In the rows, zero is written as 128.
One turn sends every row of this set to another row. A few are shown first. Where does it send the rows asked after them?
tem: [153, 123, 139, 92, 117, 147, 152, 152, 139, 143, 159, 109, 131, 143, 121]
Sofo: [111, 122, 162, 110, 103, 131, 104, 142, 163, 98, 103, 138, 120, 135, 115]
lim: [102, 96, 141, 131, 113, 145, 85, 142, 156, 125, 94, 145, 140, 96, 118]
Lufa: [138, 121, 138, 90, 143, 155, 133, 124, 105, 102, 131, 127, 134, 74, 132]
nataf: [137, 128, 128, 142, 151, 168, 117, 158, 135, 155, 144, 127, 103, 122, 160]
kones: [132, 138, 114, 150, 103, 124, 128, 134, 115, 154, 108, 123, 153, 105, 101]
zabu: [151, 126, 148, 87, 119, 139, 141, 141, 145, 133, 152, 107, 128, 151, 117]
nama: [124, 117, 140, 91, 144, 170, 123, 130, 110, 97, 131, 119, 136, 83, 141]
lif: [151, 134, 151, 82, 117, 141, 146, 137, 130, 138, 156, 127, 123, 137, 109]
Zefem: [142, 122, 151, 88, 113, 157, 156, 137, 136, 148, 148, 121, 127, 147, 117]
kenu: [127, 131, 130, 152, 144, 185, 116, 148, 133, 155, 125, 126, 105, 114, 156]
Pimim: [123, 116, 169, 107, 110, 128, 106, 127, 168, 105, 97, 137, 124, 122, 104]
fepop: [152, 164, 151, 137, 124, 152, 130, 143, 173, 98, 134, 135, 156, 93, 137]
Pazof: [139, 136, 116, 150, 105, 130, 126, 139, 106, 142, 103, 120, 158, 88, 111]
kot: [136, 107, 145, 91, 138, 165, 124, 111, 116, 101, 131, 125, 146, 80, 141]
sop: [146, 151, 144, 143, 118, 152, 123, 154, 184, 102, 136, 142, 156, 92, 133]
Tagi: [127, 118, 138, 88, 134, 157, 121, 128, 111, 95, 118, 125, 131, 70, 129]
Leb: [110, 91, 133, 152, 114, 132, 119, 146, 175, 145, 127, 154, 124, 121, 124]
vuvur: [155, 151, 141, 140, 109, 143, 130, 134, 178, 90, 128, 137, 149, 96, 142]
Gofir: [131, 118, 136, 88, 133, 161, 126, 108, 107, 109, 125, 134, 126, 75, 135]
Zenot: [121, 83, 164, 132, 122, 116, 126, 127, 132, 158, 126, 137, 111, 114, 117]
riz: [151, 149, 142, 131, 109, 149, 139, 150, 179, 92, 140, 133, 156, 99, 131]
tekop: [118, 134, 120, 152, 147, 180, 124, 157, 129, 148, 130, 114, 115, 120, 156]
rikun: [143, 133, 145, 90, 115, 141, 150, 143, 128, 145, 142, 108, 132, 152, 115]
femak: [126, 130, 150, 97, 140, 171, 118, 113, 117, 99, 126, 131, 139, 71, 127]
Zif: [154, 154, 154, 137, 111, 158, 118, 136, 181, 103, 140, 139, 149, 94, 143]
Gelal: [157, 123, 141, 91, 113, 149, 138, 137, 146, 150, 157, 122, 131, 150, 118]
Turi: [144, 141, 110, 146, 90, 132, 114, 125, 115, 142, 107, 123, 147, 106, 103]
lev: [127, 132, 125, 154, 148, 179, 116, 155, 128, 149, 134, 135, 113, 135, 147]
tava: [101, 87, 144, 128, 101, 153, 97, 157, 144, 124, 106, 143, 141, 98, 110]
mepu: [135, 152, 114, 147, 100, 132, 120, 136, 115, 141, 104, 112, 161, 108, 106]
bosiv: [136, 132, 104, 145, 97, 132, 119, 135, 117, 156, 101, 109, 142, 98, 119]
fidi: [146, 155, 135, 144, 108, 155, 124, 132, 187, 105, 129, 127, 158, 101, 128]
gedi: [119, 81, 136, 155, 128, 143, 131, 144, 170, 137, 131, 157, 129, 114, 118]
kedoz: [119, 129, 137, 151, 159, 172, 123, 147, 130, 153, 131, 117, 110, 120, 157]
kota: [134, 90, 169, 132, 130, 110, 140, 120, 140, 155, 114, 135, 122, 116, 120]
Momal: [130, 97, 178, 123, 153, 134, 102, 120, 149, 114, 126, 139, 106, 121, 126]
Pitar: [130, 141, 131, 161, 158, 169, 125, 155, 136, 147, 132, 125, 119, 127, 154]
moro: [143, 143, 122, 152, 92, 130, 110, 144, 111, 147, 100, 122, 149, 100, 117]
Geg: [126, 107, 174, 123, 153, 124, 94, 120, 140, 113, 112, 134, 118, 127, 139]

Pitar moves to nama
kenu moves to Gofir
Now these:
moro moves to Zefem
Geg moves to tava
lim moves to Zenot
tekop moves to Lufa
lif moves to fidi
Tagi moves to kones

One turn sends every row of this set to another row. A few are shown first. Where does it send the rows asked after them?
pesad: [108, 143, 170, 126, 120, 143, 113, 120, 122, 124, 134, 134, 156, 139]
raku: [169, 145, 112, 140, 110, 100, 117, 121, 160, 91, 138, 172, 118, 142]
nuza: [165, 138, 123, 144, 103, 100, 109, 117, 165, 97, 124, 165, 99, 148]
gom: [157, 157, 102, 100, 100, 149, 130, 83, 125, 157, 106, 166, 101, 143]
gizi: [165, 155, 103, 103, 107, 151, 137, 82, 127, 150, 100, 171, 101, 145]
Bosif: [170, 153, 111, 104, 105, 146, 132, 81, 125, 159, 96, 168, 103, 138]
gerov: [155, 160, 102, 104, 105, 146, 137, 76, 131, 152, 101, 172, 102, 142]
vama: [168, 157, 149, 111, 130, 130, 99, 78, 99, 130, 121, 170, 144, 147]
mesut: [109, 134, 130, 119, 89, 165, 155, 119, 149, 144, 115, 139, 114, 136]
gavi: [118, 137, 134, 127, 85, 165, 153, 111, 152, 147, 107, 138, 109, 131]
luron: [116, 136, 174, 135, 118, 144, 121, 116, 123, 117, 133, 141, 161, 145]
buf: [163, 158, 147, 113, 143, 132, 97, 86, 99, 128, 125, 155, 145, 145]
bis: [104, 136, 129, 123, 93, 160, 163, 114, 152, 139, 113, 148, 117, 135]
Kag: [174, 150, 101, 97, 108, 140, 134, 85, 136, 154, 104, 162, 107, 137]
Tikog: [172, 155, 110, 101, 112, 151, 131, 79, 122, 151, 100, 166, 97, 138]
vap: [100, 137, 161, 131, 118, 154, 127, 121, 127, 121, 130, 139, 154, 139]
fafi: [162, 158, 114, 99, 109, 146, 120, 75, 118, 151, 97, 177, 105, 142]
lazok: [113, 141, 166, 139, 119, 151, 120, 117, 129, 126, 134, 130, 155, 140]
sipu: [155, 140, 121, 158, 97, 114, 105, 119, 169, 90, 133, 167, 105, 138]
Ronup: [169, 161, 132, 115, 139, 126, 91, 82, 112, 130, 133, 153, 153, 148]
Fub: [167, 157, 143, 114, 139, 131, 99, 88, 101, 134, 123, 157, 153, 146]
kageb: [110, 140, 174, 136, 121, 146, 114, 117, 125, 117, 129, 137, 153, 142]
pok: [119, 134, 131, 125, 93, 172, 156, 111, 147, 138, 108, 137, 100, 130]
gato: [164, 153, 111, 105, 96, 152, 137, 75, 128, 149, 101, 174, 99, 144]
Ravim: [114, 132, 135, 125, 88, 166, 159, 118, 152, 137, 106, 142, 108, 135]
kebiz: [108, 142, 172, 131, 125, 134, 121, 115, 126, 120, 129, 140, 157, 139]
rovig: [162, 163, 141, 116, 137, 132, 95, 79, 101, 128, 123, 164, 146, 153]
mukil: [168, 134, 119, 142, 103, 106, 112, 122, 164, 97, 125, 169, 104, 140]
fidos: [112, 138, 168, 135, 125, 154, 123, 120, 125, 117, 136, 128, 149, 137]
kol: [168, 136, 119, 142, 114, 99, 117, 125, 160, 93, 135, 167, 113, 154]
sepa: [154, 141, 116, 159, 99, 113, 109, 113, 169, 94, 135, 164, 103, 152]
gad: [113, 141, 121, 122, 89, 171, 151, 108, 148, 144, 104, 154, 106, 133]
ruk: [173, 133, 108, 140, 112, 109, 112, 126, 156, 92, 138, 172, 120, 142]
dima: [162, 143, 117, 140, 101, 101, 119, 121, 166, 95, 128, 169, 102, 136]
poseg: [113, 132, 137, 127, 85, 168, 161, 111, 148, 135, 114, 147, 117, 137]
vata: [156, 166, 143, 112, 135, 120, 95, 75, 104, 135, 120, 167, 145, 146]
kep: [160, 142, 114, 155, 106, 116, 106, 118, 160, 89, 144, 168, 119, 145]
mog: [156, 150, 115, 152, 107, 107, 113, 121, 162, 85, 145, 165, 122, 144]
dol: [159, 163, 143, 105, 130, 126, 92, 81, 99, 138, 124, 160, 144, 148]
Zenev: [156, 140, 112, 153, 110, 112, 115, 123, 163, 89, 142, 162, 117, 158]
Kitar: [112, 142, 165, 138, 118, 140, 109, 114, 137, 120, 136, 125, 155, 138]
Fovik: [150, 148, 121, 154, 96, 109, 114, 119, 170, 89, 137, 165, 107, 139]
rim: [150, 156, 153, 111, 138, 128, 95, 91, 98, 128, 121, 164, 153, 145]
mif: [118, 129, 136, 123, 85, 153, 152, 113, 163, 142, 109, 135, 106, 129]

rovig moves to kageb
gerov moves to vata
vama moves to luron
Now these:
Fovik moves to dima
Kitar moves to mif
vap moves to gad
fidos moves to pok
gom moves to dol
Zenev moves to sepa
Fub moves to lazok

